The same turns and mirrors carry the whole set onto itself and the rows of a family onto each other. Which other rows belong to the same family as each row named below? List them in the order they appear above.
These 32 rows form 4 families of 8 rows each.
K_938: [-18  13 -24  -5   1   7  -3 -17 -27  22 -30  -7  36  -9  -2  11 -13  38
  19  22   6   5  -8 -32]
K_244: [ 16  15  30 -30 -11 -16   9 -15  -6  30 -17  -1   3  39  -7   6  14  -1
  26  29  -2 -20  10 -49]
K_859: [ 15   7 -14 -33 -11  24   9 -12   3  30 -14 -20  22  10   7   5 -22  34
  26  -9  19  30  -8  -2]
K_306: [ 31  -7  15 -17  -6 -16  22  -8   1  37   4 -22 -11  47  17  11   7  10
  18  16   2  21  11 -51]
K_598: [ -1  11 -34 -13   4 -14  -8   7 -10  37 -25  -9   7 -25  21  15 -18  31
  14  -6  -4  23  -3 -43]
K_116: [ 30  13   0 -19 -28 -31 -15  -7   2  21 -16   4 -22   8  18   2  26  14
   7  37 -27  20  -5 -40]
K_520: [ -4  35  -4 -27 -24  22   5   1  -1  25 -27   8  15 -11  10   6   0   8
  34  -8  15   4  -8  -8]
K_905: [ 30  16  -5  -9 -24 -33 -10  -1   0  12 -12   2 -25   4   6   3  24   5
   5  24 -20  30 -11 -28]
K_222: [ 31   2   5 -14 -20 -17  -3 -37 -20  20  -5  -5   3  30  -5   2  12  38
  27  55 -15  21  15 -30]
K_117: [  8  35  -4 -36 -20  17   3  -1  -2  24 -28  10  10 -15   5   8  -6  10
  34  -9  15   3  -2  -3]
K_339: [ 29 -16  16 -23  -3 -16  17  -2   7  36  -1 -22 -13  46  10  15   2   8
  11  13   0  13   7 -47]
K_773: [ 35 -16  17  -7  -7 -11  13 -13  -1  45   3 -18  -7  43  17   7   3  12
  13   9  -5  20  10 -48]
K_893: [ 15  11 -24 -35 -17  20   9  -6   4  23 -15 -26  18  10  13  15 -26  43
  28  -3  13  28   0 -11]
K_580: [-17  13 -28  -1   0   4  -4 -26 -24  35 -31  -1  35 -12   2  13 -15  33
  19  21   3   3  -1 -31]
K_548: [  0  42  -4 -26 -26  11  -1  -9  -2  22 -29   4   4  -3  14   7  -2  -2
  38   0   8   2 -12   2]
K_547: [ 27   0   4 -10 -14 -13   0 -31 -13  16  -2  -5   7  26  -2 -11  18  37
  17  57 -19  24   9 -35]
K_723: [ 23 -11  15 -10   1 -12  14  -8   1  46   7 -20 -10  45  19   3  -1  18
  15   0  -2  14   9 -48]
K_487: [ 14  20  24 -27  -9 -13  15 -16  -5  24 -21  -1   2  41   0   5  23  -4
  27  28  -6 -12   4 -51]
K_462: [ 24   5   6 -11 -20 -13  -8 -40 -17  11 -12  -9   2  26  -3  -4   5  43
  26  56  -9  26   7 -27]
K_697: [ 14  13 -19 -37 -20  19  17 -13   8  24  -6 -29  13  10   8  14 -18  41
  32   1  15  38   3 -11]
K_477: [ 21  -2   0  -8 -23 -12  -5 -35 -12  24  -5 -10   0  28   0  -8  16  34
  11  55 -23  24  12 -28]
K_821: [ 32   7   0 -15 -20 -33 -12  -2   0  17 -19  -2 -22  16  10   9  30   2
  10  26 -25  30 -11 -34]
K_531: [  8  11 -17 -30 -15  26  13  -5   3  30  -8 -21  21  10  15   3 -21  43
  31  -8  18  29  -4 -10]
K_28: [  6  10 -20 -14  -2 -12 -15  13  -9  36 -13  -4   9 -30  29  17 -17  31
  19 -10   1  12   0 -39]
K_160: [  5  18  23 -29 -10  -5  14 -20   1  26 -22   7   5  30  -6  12  25   5
  21  19  -3 -18   4 -61]
K_806: [-15  11 -23  -5   9   7  -1 -22 -20  26 -19  -8  41  -6 -10   4 -10  35
  11  21  -6  -5  -9 -37]
K_280: [  0  38  -8 -20 -26  16  -3  -3  -7  24 -31   2  16 -11   9  10  -6  -1
  32  -3  10   0  -1  -1]
K_726: [  4   5 -12  -6   7 -12 -12   9  -8  36 -13  -4   1 -31  30  16 -19  27
  15  -3   0  15  -4 -48]
K_237: [ -2  14 -28  -5   0 -13  -8  16 -16  30 -18  -9   7 -28  22  13 -17  29
  15  -3   6  22  -5 -39]
K_202: [ 19  17  21 -32  -9  -9  10 -16  -4  24 -25   7   1  36  -7   7  24   4
  23  24 -17 -15   6 -58]
K_138: [ 33   8   6 -10 -19 -31 -11  -2   2  16 -13   5 -18   8  18  -2  29   8
  10  35 -23  26  -9 -40]
K_621: [-17   4 -24  -8   4  15  -4 -20 -18  25 -26  -9  42  -5  -3  14  -8  36
  14  16  -2  -1  -7 -26]

Same family as K_477: K_244, K_859, K_598, K_116, K_117, K_339, K_580
Same family as K_462: K_905, K_548, K_723, K_697, K_160, K_806, K_726

The same turns and mirrors carry the whole set onto itself and the rows of a family onto each other. Which other rows belong to the same family as each row named below? List them in the order they appear above.
These 16 rows form 4 families of 4 rows each.
K_924: [ -2  -4   7  -5 -17 -27   4  -7 -10   4 -13 -36  -5   7  13]
K_658: [  3  -9 -28   0 -17 -10  -2 -12  -7 -20   0  -7  14  29  20]
K_480: [  3  15  23  19  35   2  10  18   5   8 -17   8  -8  -4  -5]
K_515: [ -6  17 -17   7   1   9  -1  -2   6  -5  -9  29 -11  35  15]
K_45: [  1   3  -1  29   4  17 -13   0  28 -15  15  18   3  22  -6]
K_639: [  5  -5  18 -14 -22 -14   1  -4 -20  -2  -5 -22   6 -22   7]
K_170: [ 15 -24 -16  13  10  -7  12   6 -15 -23   4  -9  29  -1   6]
K_501: [ -1 -35 -15  18 -20  -1   8  -1  -2 -15  22  -5   8   3  -3]
K_450: [  0  16  -4  12  -5  36  -9   4  13 -16  -5  25  -7  13   3]
K_421: [ -2  28  35  -3   0   6  -9   4   5   9 -17   3 -15 -10   0]
K_346: [  0  25  34   9  14 -15 -10   0  12  11   4  20  -5  -2  -4]
K_589: [-11  22  17   3   1  -9   5   3   3  20 -22  -1 -30  14   7]
K_158: [ 10  -9  19   7  18 -23  14  11 -13   2 -10 -26  10 -18  -1]
K_936: [  8  -1 -15  26  27  18   9  14   4 -17  -3  25  10  13   1]
K_631: [  5 -18 -21  -1 -27  16   0  -4 -11 -27   7   1  15   2  10]
K_881: [ -2 -14  20  -2 -11 -32   9   0 -17  12  12  -3  -1 -21  -2]

Same family as K_45: K_501, K_346, K_881
Same family as K_589: K_924, K_658, K_515
Same family as K_631: K_639, K_450, K_421

